Each row is where one point has got to under a steady rotation. How many ticks took it there?
The counts run from 0 to 565.
156, 175, 133, 118, 122, 181, 108, 107, 125, 110, 165, 109, 145, 142, 107, 141, 123, 166, 179, 134, 131, 108, 129, 142, 134, 107, 143, 164, 175, 102, 164, 132, 100, 135, 157, 146, 102, 94, 82, 117, 96, 67, 120, 91, 135, 121, 159, 117, 120 => 181
150, 126, 97, 123, 149, 135, 122, 114, 121, 92, 155, 136, 163, 135, 121, 100, 126, 147, 112, 68, 156, 149, 92, 113, 157, 117, 158, 150, 113, 97, 164, 143, 102, 127, 153, 114, 123, 90, 127, 150, 109, 96, 89, 115, 179, 177, 169, 108, 148 => 394
120, 149, 116, 118, 144, 171, 101, 122, 121, 99, 144, 107, 153, 155, 128, 157, 101, 133, 129, 107, 145, 115, 168, 113, 169, 118, 182, 164, 172, 105, 172, 102, 98, 80, 135, 153, 97, 105, 97, 142, 73, 95, 118, 94, 134, 141, 103, 89, 128 => 337
172, 117, 142, 171, 159, 207, 123, 104, 126, 112, 114, 122, 127, 111, 131, 122, 82, 159, 142, 89, 126, 108, 117, 160, 163, 126, 124, 188, 127, 112, 149, 167, 101, 138, 132, 130, 66, 90, 142, 116, 124, 105, 104, 120, 150, 130, 113, 104, 157 => 205
165, 150, 153, 149, 168, 154, 106, 90, 138, 124, 107, 124, 97, 148, 112, 141, 101, 153, 175, 94, 112, 91, 142, 144, 134, 116, 138, 157, 170, 94, 160, 128, 101, 129, 175, 128, 83, 115, 133, 96, 85, 112, 101, 86, 154, 114, 110, 82, 133 => 99
177, 110, 98, 150, 161, 176, 112, 101, 120, 119, 129, 132, 147, 147, 118, 136, 105, 136, 146, 82, 154, 106, 98, 117, 119, 125, 159, 131, 106, 78, 126, 126, 97, 158, 157, 85, 104, 69, 99, 126, 112, 94, 89, 129, 169, 163, 113, 101, 160 => 36
115, 134, 142, 132, 110, 163, 132, 134, 145, 87, 152, 141, 138, 123, 156, 140, 97, 128, 112, 125, 104, 100, 109, 158, 141, 68, 102, 137, 133, 92, 191, 120, 134, 101, 121, 141, 77, 63, 91, 119, 115, 99, 81, 137, 132, 135, 121, 105, 166 => 308
123, 151, 112, 129, 146, 152, 95, 118, 141, 89, 136, 133, 144, 118, 144, 146, 97, 100, 111, 98, 104, 119, 140, 135, 152, 105, 155, 134, 112, 52, 188, 97, 105, 85, 156, 146, 63, 117, 121, 181, 127, 111, 98, 135, 136, 156, 94, 110, 123 => 59
137, 147, 108, 109, 150, 130, 107, 105, 135, 117, 172, 169, 142, 127, 121, 104, 100, 138, 88, 59, 127, 159, 110, 139, 149, 100, 133, 133, 132, 121, 158, 114, 107, 142, 151, 119, 99, 93, 119, 186, 82, 107, 88, 122, 162, 185, 165, 104, 146 => 396
154, 154, 137, 89, 116, 131, 125, 106, 119, 136, 179, 130, 148, 144, 96, 105, 126, 114, 115, 82, 150, 128, 107, 155, 127, 105, 140, 177, 161, 141, 180, 137, 122, 106, 136, 159, 88, 84, 92, 149, 91, 83, 108, 127, 164, 165, 102, 109, 140 => 432
106, 179, 148, 138, 112, 152, 113, 103, 131, 142, 158, 117, 157, 133, 113, 96, 127, 165, 118, 94, 108, 112, 152, 161, 134, 120, 165, 168, 150, 127, 180, 136, 103, 95, 142, 158, 82, 89, 105, 152, 107, 72, 126, 127, 158, 120, 114, 96, 120 => 294
117, 159, 139, 120, 127, 155, 80, 130, 145, 127, 145, 144, 175, 133, 123, 150, 58, 121, 150, 97, 135, 103, 109, 140, 120, 132, 129, 125, 138, 82, 152, 77, 117, 141, 128, 123, 82, 80, 103, 127, 107, 91, 110, 147, 139, 188, 118, 89, 144 => 384
168, 157, 121, 138, 157, 163, 123, 111, 104, 87, 152, 126, 117, 141, 137, 137, 111, 97, 174, 120, 116, 116, 114, 155, 129, 85, 126, 139, 138, 38, 158, 125, 99, 118, 171, 138, 94, 107, 113, 128, 97, 102, 94, 99, 128, 117, 130, 102, 137 => 102
127, 167, 146, 147, 138, 157, 84, 71, 150, 141, 119, 138, 184, 119, 118, 129, 104, 169, 145, 76, 135, 105, 141, 134, 105, 145, 159, 110, 122, 94, 131, 115, 92, 131, 150, 110, 76, 92, 124, 125, 107, 102, 94, 122, 185, 145, 111, 89, 122 => 142
177, 158, 131, 104, 143, 141, 141, 97, 108, 92, 166, 133, 129, 128, 117, 107, 116, 115, 141, 92, 128, 149, 96, 164, 147, 114, 108, 183, 164, 116, 148, 154, 114, 131, 135, 151, 92, 106, 121, 136, 92, 93, 88, 102, 154, 146, 165, 113, 143 => 8
149, 119, 135, 113, 139, 163, 147, 115, 123, 92, 149, 121, 187, 119, 138, 145, 106, 156, 119, 102, 194, 138, 98, 126, 147, 107, 132, 138, 118, 115, 133, 123, 93, 94, 128, 136, 74, 64, 112, 121, 110, 92, 103, 129, 173, 152, 137, 104, 153 => 1
137, 152, 166, 120, 144, 165, 92, 96, 162, 130, 142, 136, 148, 96, 114, 145, 76, 179, 133, 90, 115, 124, 121, 172, 137, 122, 111, 124, 125, 117, 155, 105, 113, 126, 150, 150, 37, 100, 142, 136, 128, 115, 107, 148, 156, 162, 129, 102, 125 => 559
178, 126, 124, 149, 138, 161, 146, 109, 117, 102, 121, 134, 148, 155, 145, 134, 104, 130, 170, 100, 131, 129, 78, 141, 95, 120, 137, 119, 120, 46, 122, 113, 114, 129, 157, 121, 73, 73, 107, 116, 135, 93, 93, 149, 156, 147, 119, 96, 158 => 34
164, 153, 132, 152, 168, 142, 96, 116, 118, 112, 131, 145, 140, 124, 110, 132, 70, 119, 163, 80, 128, 131, 100, 144, 134, 132, 145, 156, 126, 54, 133, 104, 90, 147, 162, 133, 79, 121, 151, 156, 112, 114, 118, 140, 150, 166, 134, 100, 139 => 209
144, 130, 102, 131, 140, 159, 112, 117, 123, 91, 117, 126, 145, 146, 124, 118, 87, 123, 117, 76, 144, 141, 124, 104, 175, 143, 173, 207, 138, 108, 181, 133, 104, 130, 113, 133, 112, 105, 140, 144, 109, 90, 94, 105, 144, 186, 133, 110, 140 => 474
155, 161, 145, 140, 138, 167, 119, 96, 122, 127, 166, 134, 133, 103, 128, 121, 120, 143, 150, 111, 104, 108, 116, 176, 108, 73, 112, 126, 125, 78, 164, 135, 108, 113, 171, 144, 52, 92, 102, 156, 122, 92, 104, 138, 156, 100, 104, 120, 137 => 527
163, 146, 114, 130, 160, 172, 113, 104, 111, 83, 148, 137, 129, 130, 144, 155, 99, 97, 167, 116, 125, 119, 125, 141, 125, 85, 128, 133, 137, 47, 143, 101, 98, 125, 164, 124, 82, 102, 98, 153, 96, 100, 94, 117, 123, 116, 113, 112, 145 => 103
141, 136, 126, 114, 140, 167, 93, 94, 129, 110, 147, 140, 143, 135, 135, 172, 101, 137, 167, 114, 154, 88, 136, 104, 105, 95, 165, 139, 130, 75, 153, 88, 82, 127, 153, 105, 94, 96, 87, 153, 102, 93, 120, 118, 147, 117, 105, 110, 148 => 105
151, 162, 137, 121, 170, 153, 109, 110, 123, 125, 178, 135, 151, 125, 119, 132, 99, 159, 136, 91, 133, 132, 130, 161, 149, 99, 137, 109, 149, 90, 117, 107, 90, 115, 179, 135, 88, 101, 113, 147, 61, 122, 108, 115, 149, 128, 152, 78, 130 => 177
162, 133, 109, 91, 131, 157, 102, 108, 114, 135, 159, 127, 161, 152, 97, 130, 107, 131, 138, 88, 177, 116, 110, 116, 130, 140, 155, 182, 157, 130, 163, 125, 105, 139, 134, 124, 100, 97, 90, 145, 91, 76, 115, 112, 150, 185, 109, 126, 139 => 430
167, 125, 156, 182, 161, 178, 129, 113, 114, 90, 118, 122, 129, 120, 131, 116, 84, 152, 146, 88, 135, 118, 111, 149, 161, 122, 142, 198, 117, 105, 148, 155, 90, 127, 131, 133, 81, 89, 158, 125, 115, 101, 114, 124, 161, 118, 121, 91, 159 => 206
129, 152, 114, 95, 137, 140, 97, 93, 149, 121, 154, 173, 131, 124, 112, 117, 97, 153, 97, 63, 111, 140, 120, 133, 145, 100, 131, 148, 151, 144, 168, 109, 117, 152, 144, 114, 86, 104, 105, 192, 90, 115, 87, 120, 145, 177, 159, 113, 151 => 397
160, 140, 137, 149, 147, 171, 125, 103, 111, 90, 155, 150, 127, 117, 126, 99, 109, 167, 148, 98, 123, 125, 116, 131, 153, 91, 157, 194, 126, 97, 154, 150, 76, 149, 157, 117, 112, 97, 129, 172, 111, 90, 120, 108, 148, 110, 175, 123, 158 => 287
146, 141, 122, 134, 154, 162, 127, 143, 116, 120, 153, 125, 120, 170, 119, 134, 74, 121, 127, 81, 118, 117, 113, 174, 152, 102, 111, 137, 167, 115, 134, 113, 133, 128, 132, 137, 84, 77, 98, 111, 65, 114, 82, 128, 126, 162, 110, 68, 154 => 271
149, 150, 151, 120, 158, 155, 97, 80, 150, 122, 132, 153, 146, 113, 111, 124, 78, 163, 136, 74, 144, 118, 118, 140, 149, 139, 115, 154, 142, 144, 149, 135, 104, 172, 126, 110, 94, 97, 131, 119, 79, 112, 82, 107, 165, 173, 156, 96, 156 => 317
161, 128, 122, 132, 175, 168, 113, 113, 123, 105, 145, 112, 155, 123, 125, 149, 122, 181, 142, 94, 168, 127, 131, 120, 161, 108, 160, 126, 115, 82, 140, 133, 76, 100, 184, 128, 90, 101, 143, 136, 97, 110, 107, 103, 169, 124, 139, 93, 130 => 175
157, 156, 158, 116, 139, 183, 110, 77, 138, 123, 147, 113, 153, 92, 112, 131, 122, 180, 137, 101, 147, 113, 137, 153, 139, 129, 123, 154, 147, 143, 155, 160, 100, 122, 143, 150, 59, 104, 130, 122, 107, 91, 99, 102, 170, 116, 124, 113, 120 => 249
178, 123, 141, 147, 152, 187, 142, 106, 133, 122, 101, 127, 96, 147, 117, 145, 85, 171, 150, 81, 99, 124, 109, 156, 154, 126, 120, 173, 165, 120, 133, 132, 123, 136, 147, 139, 54, 108, 138, 122, 124, 118, 101, 121, 132, 152, 119, 103, 145 => 516
156, 132, 159, 126, 137, 173, 128, 122, 125, 97, 118, 136, 102, 145, 120, 155, 81, 130, 166, 112, 136, 90, 95, 127, 129, 106, 124, 204, 166, 110, 174, 124, 125, 149, 120, 130, 90, 84, 111, 107, 99, 92, 115, 106, 125, 146, 120, 100, 177 => 274
167, 130, 89, 110, 137, 170, 138, 85, 127, 104, 134, 147, 116, 160, 123, 126, 131, 142, 127, 80, 109, 119, 122, 131, 127, 102, 130, 149, 166, 127, 160, 144, 130, 150, 151, 104, 105, 92, 77, 132, 96, 90, 65, 83, 134, 154, 137, 123, 153 => 504
133, 116, 124, 126, 149, 149, 113, 97, 160, 118, 104, 139, 135, 141, 131, 143, 98, 137, 90, 60, 127, 111, 130, 140, 143, 117, 128, 115, 128, 133, 159, 120, 138, 118, 134, 115, 71, 85, 126, 122, 109, 120, 61, 117, 169, 180, 78, 87, 158 => 235
158, 141, 129, 126, 135, 186, 129, 96, 143, 122, 104, 101, 129, 153, 132, 154, 111, 152, 157, 105, 116, 85, 141, 146, 121, 134, 124, 142, 168, 112, 172, 131, 139, 100, 147, 140, 63, 84, 99, 84, 118, 92, 78, 102, 146, 134, 83, 99, 128 => 342
